Each row has a name. Each question is about the rows just above it.

[100 186 118  89 150 126 120 122 130 136 112 180  26 109 181 163 108  90
 135 134 137 150 101 134  66 142]  L
[108 183 114  98 140 124 124 122 129 133 113 167  49 111 166 152 108  99
 132 130 133 146  99 130  73 137]  Y
[112 184 109 100 137 122 125 121 129 132 111 164  56 111 161 148 107 101
 131 128 130 146  95 128  73 134]  M
[113 185 107 100 136 122 126 121 129 131 109 162  59 111 160 145 107 101
 130 129 131 146  97 129  73 136]  B
[113 185 107 100 136 122 126 121 129 131 109 162  59 111 160 145 107 101
 130 127 128 146  93 126  72 133]  Z
[103 184 117  93 145 125 121 122 129 135 113 175  36 110 174 159 108  94
 134 133 136 148 101 133  70 140]  R
[103 184 117  93 145 125 121 122 129 135 113 175  36 110 174 159 108  94
 134 132 135 148 101 132  71 139]  C
[101 184 118  91 147 125 121 122 129 135 113 177  31 136 177 161 108  92
 134 133 137 149 101 133  68 141]  W
[106 183 115  96 142 124 123 122 129 133 113 170  45 111 168 154 108  97
 133 131 134 147 100 131 118 138]  N
Which row holds [103 184 117  93 145 125 121 122 129 135 113 175  36 110 174 159 108  94
 134 132 135 148 101 132  71 139]?	C
What comes right after [98] in the named rows?	[140]
The row with [113 185 107 100 136 122 126 121 129 131 109 162  59 111 160 145 107 101
 130 127 128 146  93 126  72 133] is	Z

[117  79 181 150 149 100 107  88 109 234] = F
[130 170 125 146 129  75 167  71 108 161] = J
[ 66 192  81 123 127  44 124  82  90 191] = U
The entry that follows [123]:	[127]
What comes right after [129] in the named rows?	[75]
What comes right after [66] in the named rows?	[192]
The entry that follows [82]:	[90]
The entry that follows [150]:	[149]

[ 41 174 215  65 198 176]  P
[196  94  62 170  88  94]  S
[196  95  62 170  73  89]  G
[208  86  53 186  67  83]  A
[ 44 165 207  77 163 164]  V
Right after [165] comes	[207]
The entry that follows [73]:	[89]
What comes right after [44] in the named rows?	[165]
What comes right after [186] in the named rows?	[67]
The entry that follows [163]:	[164]
Right after [215] comes	[65]
Whose row is [196  94  62 170  88  94]?	S

[131 110 101  81 106 133 145 115 161 121 137  71] = rezig
[137 154 148 104  83 175 124 212 144 133 112 127] = Mup
[113 117  84 161 108 125 117 169 169 129 158 120] = fale
[113 117  84  79 108 130 117 169 169 129 158 120] = Gagup
[142 121 116 143  85 127 130 126 165 122 111 160] = Furuf
[115 125 123 116  79 115 133 124 141 130  89 122] = nimef
[108 145 157 131  76  92 140  83  77 126 192 135] = Rupap
[120 143 120  80 112 131 128  93 185 122 163 111] = Dube
[126 191 125  92 115 106 128 114 137 126  74  82] = Rof
[110 117 135 154  99 107 131 144 108 128  82 137] = tesog
[113 117  84  79 108 130 126 169 169 129 158 120] = Vola
Right after [192] comes	[135]
What comes right after [93] in the named rows?	[185]
What comes right after [212] in the named rows?	[144]
[137 154 148 104  83 175 124 212 144 133 112 127] is in which row?	Mup
Whose row is [115 125 123 116  79 115 133 124 141 130  89 122]?	nimef
[108 145 157 131  76  92 140  83  77 126 192 135] is in which row?	Rupap

[180 198  34 172 220  68 200 175] : buze
[ 67  51 221  73  31 198  46  67] : fatoz
[173 193  33 171 219  66 201 175] : mazoz
[168 188  38 165 213 170 174 166] : vaf
[174 188 222 168 213  70 198 171] : kado
[173 188  37 173 219  69 200 170] : Kebu
[182 199  30 177 221  65 209 179] : Miv
[187 207  28 184 230  57 212 189] : Natik
Right after [46] comes	[67]
Right after [201] comes	[175]
What comes right after [57] in the named rows?	[212]
What comes right after [220] in the named rows?	[68]
Right after [182] comes	[199]
The entry that follows [184]:	[230]

[141  66  82 128  63  59 136  65  92 126 108  48 123 120  67 130 106  67
 133  91] : D
[134  51 118 131  30  87  45  62  94 137 142  68 104  97 129 138 114 150
 172  62] : K
[124 119 181 134  42 150  44  63  94 148 143  98 114 137  89 168  46 103
 117  86] : E
[110  41 147  62  60  79 241  62  91  84 145  57 106 117 171 127 135  94
 217 124] : T
What comes right after [145] in the named rows?	[57]
The entry that follows [66]:	[82]
What comes right after [142] in the named rows?	[68]
The entry that follows [110]:	[41]
What comes right after [135] in the named rows?	[94]
What comes right after [82] in the named rows?	[128]
The entry that follows [46]:	[103]

[124 112 156 163 125 120 175 125 149 124 178 177 154  97  93 158  99 148] -> Mun
[124 112 156 163 125 120 175 125 149 124 178 146 131 127 125  89 124 137] -> ref
[126  92 161 152 145 144 198 137  98 123  90  88 145 111  83 143 154 142] -> vade
[128 111 135 140 151 140  84 145  88 135 116 112 133 145  97 135  88 123] -> Depi
[130 144 154 123 115 162 125 123  78 126  32  50 135 120 122 119 139 183] -> pude
[124 112 156 163 125 120 133 125 149 124 178 177 154  97  93 158  99 148] -> Daken
[130  84 143 156 189 138 107 150  91 171 126 120 115 191  87 126 106 103] -> moged
[129 174 121 127 109 121 105 126 183 126 142 144 152 110 112 136 118 140] -> Kigoz
[129 190 117 127 120 130  88 147 174 123 131 128 172 108  79 145 108 133] -> napu
[133 156 141 139 174 150 102 152 111 183  99 108 133 193  90 116 118 138] -> mozes
[123 149 158 128  68 130 174  92 106 107 153 181 131  78 186 134  90 210] -> dova
[128 131 148 162 154 133 153 151 159 139 132 124 169 121  44 155 126 128] -> neb
What comes right after [134] in the named rows?	[90]
Right after [147] comes	[174]

[ 94 153 135  99 203 154  82 140  85  81 124 105 132 151 121] : nata
[ 94 153 135  99 203 154  82 138  85  82  99 137 132 151 121] : kotu
[ 94 153 135  75 187 154  82 140 120  82 124  90 151 140 121] : nur
[ 94 153 135  99 203 154  82 140  85  67 124  90 132 151 121] : Dun
[ 94 153 135  99 203 154  82 140  85  82 124  90 132 151 121] : sib
[ 94 153 135  99 203 154 109 140  85  82 124  90  81 151 121] : pevu
[ 94 153 135  75 187 154  82 140 120  82 124 104 132 151 144] : tamu
[ 94 153 135  99 203 154  82 140  85  82 124 123 132 151 121] : burel
[ 94 153 149  99 203 154 109 140  78  82 124  90 132 151 111] : leg
[ 94 153 135  99 203 154  82 140  85  82  85  57 132 118 121] : vaze
[ 94 153 135  99 204 154  55 139  43  82 124  90 225 189 157] : pipav
[118 153 132  99 187 118 156 140  85  82 124  73 132 157 121] : belu
Whose row is [ 94 153 135  99 203 154  82 140  85  67 124  90 132 151 121]?	Dun
The row with [ 94 153 135  75 187 154  82 140 120  82 124 104 132 151 144] is	tamu
What comes right after [104] in the named rows?	[132]
The row with [ 94 153 135  99 203 154  82 140  85  82 124  90 132 151 121] is	sib

[165 207 135 184] = pes
[ 34 195 205 139] = Fopu
[188  92 191 163] = veg
[169 186 117 176] = Reko
[ 64  53  97 140] = bug
[ 57 123  68 130] = lesit
[ 78 194  75 146] = kuvot
[177 105 214 108] = kub
The entry that follows [68]:	[130]
What comes right after [195] in the named rows?	[205]

[115 177 156 114 139 142 117 129 116 165  47] = X
[158 148 178 140 124 108 135 115 142 128 149] = Q
[115 171 156 114 139 142 117 129 138 165  47] = H
Right after [177] comes	[156]
What comes right after [178] in the named rows?	[140]
Right after [138] comes	[165]
Right after [148] comes	[178]

[162 144 115 129 144] : lusag
[137 209 130  79 143] : Kitul
[137  97 130 129 162] : nemu
The entry that follows [115]:	[129]
What comes right after [209] in the named rows?	[130]
[162 144 115 129 144] is in which row?	lusag
The entry that follows [97]:	[130]

[141 141 229 159 226 104 170 141 159 227 228 140  38 214 175 140 141 176
 224 164 162 162 229 159 159 208 207 206 208 160 208 202 160 215] : Fal
[141 141 229 159 226 104 170 141 159 227 228 140  38 214 175 140 141 176
 224 164 162 162 229 159 159 167 228 138 164 141 195 224 140 195] : sava
[233 233 163 141 133  88 139 234 140 133 133 234  54 136 139 234 233 139
 131 140 140 140 134 140 140 139 133 232 140 234 137 131 227 137] : foluf
[203 203 161 233 159  28 222 203 233 161 161 203 119 178 217 204 203 216
 157 229 230 231 162 233 233 225 161 205 228 203 196 156 204 198] : zaro
[148 148 220 200 217  67 203 148 200 219 219 148  77 216 205 148 148 205
 214 202 201 201 220 200 200 203 219 148 202 148 210 214 148 211] : giki
What comes right after [167] in the named rows?	[228]
The entry that follows [67]:	[203]
The entry that follows [134]:	[140]
Whose row is [203 203 161 233 159  28 222 203 233 161 161 203 119 178 217 204 203 216
 157 229 230 231 162 233 233 225 161 205 228 203 196 156 204 198]?	zaro
The row with [141 141 229 159 226 104 170 141 159 227 228 140  38 214 175 140 141 176
 224 164 162 162 229 159 159 208 207 206 208 160 208 202 160 215] is	Fal

[168 204 186  52 158  45 171]  mazo
[ 97 184  54  74  41  80 191]  Robi
[ 97 184  54  74  39 125 139]  pero
[123 120 210  53  41 137  40]  Beza
The entry that follows [52]:	[158]
The entry that follows [210]:	[53]

[175  37  82  82 175  83  72  47 175] : tisi
[ 48 104  58  58 197 147 146  93 198] : Nup
[ 37  37  82  82 175  83  72  47 175] : mizom
The entry that follows [147]:	[146]
Whose row is [175  37  82  82 175  83  72  47 175]?	tisi
[ 37  37  82  82 175  83  72  47 175] is in which row?	mizom

[145 142 140 122  95  95 114 144 117 207 162] -> gede
[135 130 115 157 127 121 142 115 126 196 151] -> Fipe
[157 137 152 127 130 100 160 127 136 106 104] -> Rol
[159 110 147 114  69  57 141 147 138 152 124] -> Lif
[106 169 111 133 132  71 113 133  86 154 139] -> kotul
[139 136 112 125 122  66 143 130 123 184  76] -> Turi
[174 129 144 154 170 108 136 118  97 123 209] -> Vuvef
[146 127 153 102 139 107 119 154 156  49 170] -> zezu
[135 136 129 137 148 169 125 110 135 142 145] -> Lav
[109  96  98  92 135 160 133 131 125 116 138] -> muros
Right after [113] comes	[133]
Right after [119] comes	[154]
What comes right after [143] in the named rows?	[130]

[112 111 133 168 109]  mez
[132 119 119 138 140]  naz
[152 128 123 108 171]  buvut
[175 110  74 117 221]  Fegum
[152 111 106 108 120]  sol
[152 174 106 106 169]  Pomi
[124 122 129 140 124]  dom
[112 111 133 172 111]  duf
The entry that follows [132]:	[119]
Right after [122] comes	[129]
Where do [124 122 129 140 124] appear?	dom
What comes right after [110] in the named rows?	[74]
The entry that follows [175]:	[110]

[119 107 149 143 106 152 127 104 140 159 132 117 138 112 168  87 124 130
 120 131 150 161 106 127 126 184 177 129 106 176  97 119 105 149 144 118
 101 123 112 116 155 171 116 105  99 147 175 151 148 142 148 164 100  93]  fona
[127 137 123 124 156  96 128 151 106 116 146 101  96 125  74 147  93 113
 152 145 176 119 103 113 149 115  97 133 120  93 137  86 127 101 178 134
 140 110 126 160 117  90 147 151 129 131  81  91 156  93 110 112 173 181]  mis
[106 100 113 167 175  96 107 150  95 153 127 100 125  92 109 127  47 100
 117 167 156 146  95 173  80 108 123 149 136 103  82 108 113 121 183 121
 139 105  97 162 140  92 148 130 121 129 148 152 169 106 117 156 127 112]  Veru
What comes right after [99] in the named rows?	[147]
Whose row is [127 137 123 124 156  96 128 151 106 116 146 101  96 125  74 147  93 113
 152 145 176 119 103 113 149 115  97 133 120  93 137  86 127 101 178 134
 140 110 126 160 117  90 147 151 129 131  81  91 156  93 110 112 173 181]?	mis
What comes right after [81] in the named rows?	[91]

[ 73 133  87 114 101]  Pomal
[101  93  94  93  94]  vok
[120 101 128 132 134]  lomav
[124 158 111 122 103]  pibup
[119 144 113 100 112]  mosog
[ 77 101  72 101  75]  dit
[71 98 70 73 85]  Poza
What comes right after [120] in the named rows?	[101]
Right after [132] comes	[134]
The entry that follows [100]:	[112]
The entry that follows [158]:	[111]
What comes right after [144] in the named rows?	[113]

